In the data rows, the value 128 means zero.
Here are some points:
[117 102 130 124 129 182 143 115 161  83 174 198 110 148 128 138]
[127  71 251 173 110 110 160 144 135 112 216 196  75 194  91 218]
[158  82  96  96 172 185 150 164 124 157 103 199  41 124 165 160]
[121 122 118 105 132 119 124 125 128 137 113 121 179 102 131 103]
[163  84 243 170 102  39 130 180 116 174 164  46 129 136  41 232]
[111 117 135 108 135 150 133 117 132 105 135 183 145 123 160 103]
[138 137  51 101 157 170 119 123 129 134  95 144 107  96 168 112]
[ 88 168  43  85 123 142  97  87 146  66  89  83 212  83 119   4]
[ 98 148  49  95 145 172 114  91 148  85 114 173 146 104 146  72]
[ 68 189  90 100 118 127  94 108 121  79  90  64 195  96 112  31]
[117  79 255 216  78   0 166 144 148 126 236  56 130 187  22 246]
[ 86 133 167 150 110 163 131 127 138  55 174 148 121 145 120 121]
[ 97 169 107 116 122 138 125 127 127  95 109  96 141 111 124  83]
[146 110 132 141 140 186 169 141 132 142 138 219  63 158 185 164]
[180 106  79 102 175 170 136 191  82 202  78 185  27 131 164 186]
[143 121 127 121 141 147 142 153 128 136 112 142  94 129 130 144]
[188 109  72 121 144 132 133 158 108 211  92 113  83 113 147 168]
[ 93 140 160 149 124 131 136 120 110  90 143 185 121 148 118 113]
[153 147  50  90 171 151 125 141  97 169  61 141 101  98 172 120]
[143 125  86 133 152 188 147 144 128 166 115 190  60 140 180 136]
[122 129 146 170 117 100 139 134 144 165 125  78 110 133 117 161]
[123 118 210 154  99  47 135 139 131 120 161  57 187 119  84 149]
[ 97 136 182 143 126 176 157 122 135  76 149 222  95 154 145 120]
[193  94 115 103 167 139 136 196  94 209  80 122  57 118 160 198]
[131 129 169 142 110  69 124 118 116 139 152  78 171 138 105 153]
[ 42 153 239 163 104 197 170  84 168   8 213 245  98 184 128  85]
[ 96 117 207 151 105 154 157 123 139  50 185 204 114 165 135 131]
[163 100  91 126 168 215 157 141 122 139 132 255   1 167 197 173]
[ 90 150 157 149 109 112 131  89 137  84 160 144 163 148 124 101]
[160 138 100 107 139  88  89 134 128 163  97  55 172  87 100 117]
[177  82 141 138 154 124 124 191  93 183 120 116  50 139 152 202]
[149  77 182 159 114 140 138 118 134  96 189 204 103 174 113 185]
[159 134  21  48 156 187 114 157 123 139  54 160 122  85 160  80]
[127 136 118 110 139 111 112 132 116 137  96  90 154 102 125 109]
[125 131 108 101 118 108  83 146  98 107  96  39 194  93  99  94]
[ 94 148 124 107 135 152 121 111 124  73 130 172 140 128 128  92]
[117 132 160 153 117 137 125 158 127 114 154 106  89 144 108 148]
[159 147  25  80 130 179 110 120 128 122  75 152 155  88 185  77]
[150 124 111 123 144 129 136 123 121 145 103 151 125 113 155 113]
[ 92 159 150 116 111 148 146 104 151  84 123 162 149 137 156  66]
[121 164  85 107 134 112  95 130  94 139  81  91 160 111 149 103]
[112 126 163 127 114  94 134 107 131 118 135 119 171 127 130 114]
[ 92 167 123 145  96 102 104 103 135 100 132  63 189 130  93  79]
[115 164   4  55 161 205 106 129 112  96  52 177 140  86 173  41]
[129 169  59 118 153  91 104 111 111 175  68  63 165 100 136  93]
[102 147 143 145 111 114 116 110 132 105 145 111 149 145 112 107]
[ 86 163 170 141 100 128 135 105 140  41 159 138 181 140  89  77]
[ 88 180  36  91 125 162  92 102 132  69  90 102 184  80 143  40]
[106 116 153 150 122 120 124 101 142  92 175 130 144 126 113 126]
[131 123 172 160 119  64 130 117 113 161 129  60 164 131  98 158]
[118 136 105 121 123 173 145 100 142 107 135 202 110 145 164  92]
[ 96 138 133 123 130 203 151  93 135  62 160 235 100 154 183  95]
[ 61 144 172 151 117  63 120  73 152  90 159  73 221 110  75  71]
[104 141 170 147 131 147 133 132 123 112 141 158  96 160 135 139]
[189 110  36  84 157 162 108 148 106 183  67 146  92 112 165 128]
[157 147  52 111 126 175 127 150 122 152  94 137  77 111 171 127]
[151 143  62 105 157 121  96 130 130 182  83  71 135 102 152 112]
[131  92 196 167 113 119 149  98 146 115 193 186 119 185 117 168]
[122 156  81  96 157 143 113 165  89 159  68  84 117 118 142  94]
[ 48 188 164 153 110 143 138  75 156  23 178 147 163 148 111  65]
[169 104 105 126 151 121 131 135 106 182 119 150  99 132 153 175]
[122 115 158 168 106 144 149 105 155 101 175 162 103 168 135 137]
Here are 12 more points, each followed by its number:
[129  99 180 155 153 125 153 127 112 168 155 165  63 158 148 173] 0
[107 120 175 131 104  83 124 118 136 102 152  96 169 116  82 125] 1
[ 97 130 107 103 133 150 129 101 144  86 130 153 166 115 143  79] 2
[127  85 186 152 117 134 158 123 167 104 200 154 112 144 110 169] 3
[ 81 159  93 130 148 166 134  75 120  94 122 208 129 143 166  73] 4
[159 107 137 144 148 107 133 155 124 159 124 112 113 124 113 168] 5
[139 114 140 142 147 161 153 159 122 139 136 172  57 144 147 173] 6
[124 129 139 121 142 137 147 146 134 137 122 149  94 128 137 133] 7
[101 161  79 128 126 156 110 105 143 109 114 120 146 113 148  68] 8
[152 112 147 140 116  49 114 118 127 170 126  54 180 120 100 153] 9
[217  64 108 118 148 157 148 167 139 201 123 203  44 136 159 212] 10
[ 84 150  97 105 136 141 131 116 115 126 103 132 145 121 162  90] 11
Which of these numbered points is nearest to each point below, ignoring the 3 directions in which the first points spread most? Its number follows each.
[114 135  61 107 142 210 144  73 150  78 133 252 110 135 198  70] > 9
[218  89  37  94 151 164 110 174 123 204  69 159  87 116 158 174] > 10
[149 116 134 145 121 120 126 126 134 157 146  93 110 147 125 160] > 8
[154  86 157 130 142 154 155 132 159 129 153 216 101 130 132 168] > 10
[140 130  81 145 147 136 132 148 111 185 113 118  79 137 157 159] > 8
[176 100 127 125 162  84 122 164  99 220  98  93  85 115 128 189] > 0
[158 107  70 114 154 136 121 134 135 167 112  98 111 105 124 148] > 3
[116  93 215 149 143 183 178 141 162 110 191 245  25 173 160 182] > 7
[140 112  92  99 133 201 151 108 162  95 136 238 111 123 189 104] > 10
[130 103 216 186  68  68 128  97 147  98 202 104 202 141  69 139] > 10
[ 66 141 175 151 112 184 142  96 149  13 173 233 136 173 123  83] > 5
[157  93 165 122 123 134 138 164 127 140 135 143  94 139 116 171] > 1
[100 126 191 162 107 114 146  74 147  92 183 193 167 163 111 134] > 9
[137 153  36  93 156 159 104 166 103 143  72  97 100 100 151 107] > 6
[116 147 151 155 105  54 106 100 110 157 132  46 191 122  90 126] > 4
[129 148  26  92 149 226 123 121 144 110 106 202  84 125 189  82] > 8
[101 162 108 129 125 120 107 109 133 110 110  90 176  95 111  91] > 5
[173 115 111 120 124  71 105 127  94 183  99  60 179 108 115 145] > 9
Now 12 new points, numbered from 0 again:
[109 127 161 124 113 136 140 117 152  82 158 153 142 135 110 117] 0
[ 62 133 149 133 107 112 127  63 168  47 182 157 203 120  88  66] 1
[148  86 167 149 118 152 156 113 141 123 172 210  92 157 138 161] 2
[135 121 110 142 142 141 137 108 139 129 141 158 106 140 151 133] 3
[108 169 164 145  98 135 127 120 145  56 153 109 155 141  95  86] 4
[ 93 146 111 122 154 181 128 108 128 114 125 198 104 130 169 112] 5
[132 112 164 133 134 117 153 128 119 137 128 141 111 143 142 145] 6
[ 62 130 210 156  95 152 161  81 178  32 208 221 137 158 109 101] 7
[ 92 132 151 121 113 136 136 101 147  64 153 165 161 134 108  96] 8
[128 147  63  99 125 133 104  98 135 132  93  93 180  97 129  70] 9
[146  96 128 110 133 133 133 134 137 134 139 143 119 124 124 138] 10
[122 123 235 162  98   6 114 151 104 180 149  10 179 128  60 172] 11
Which of these numbered points is nearest to each point below, ignoring the 3 directions in which the first points spread most? Its number follows each.
[151  98 148 133 125 138 133 129 135 144 149 155 101 151 123 167] > 9
[177  98 113 109 148 101 107 177  85 191  85 102 106 111 114 188] > 8
[116 123 130 137 149 183 149 100 142  87 158 219  93 169 166 119] > 3
[168 129  53  99 145 134 111 138 122 174  82 110 146  94 152 118] > 2
[ 88 163 137 133  99 115 119 112 145  73 151  89 192 105  78  75] > 0
[148 124  74 107 130 171 122 121 121 124 122 185 122 130 159 111] > 2
[140 123  69  83 160 180 131 122 128 115 103 216 123 106 156 106] > 8
[116 125 188 146 124  97 142 128 129 142 148 103 112 153 124 158] > 6
[141 121  94 134 140 167 140 113 128 134 125 197  87 146 181 127] > 3
[157 122 158 172 112  89 132 146 122 166 155  92  87 158 120 195] > 3
[119 174  80 101 114 118  95 169 108 123  66  20 173 103  89  73] > 4
[ 66 154 210 176 115 142 151  98 142  42 192 180 127 176 119 127] > 5
[132 109 186 147 129 105 148 151 141 151 143 141 111 142 110 160] > 7
[170 148  78 110 129  95  96 183  96 169  70  19 133  83 115 135] > 4
[159 134  92 112 120  82 101 125 127 155 100  53 170 109 120 120] > 9
[162 117  85  84 150 114 104 153 110 156  77  94 148  93 124 126] > 8
[112 172  87 101 132 125 105 123 104 121  87 104 177  96 139  66] > 11
[164 119 133 120 131 151 135 182 119 142 105 126  77 138 119 153] > 4
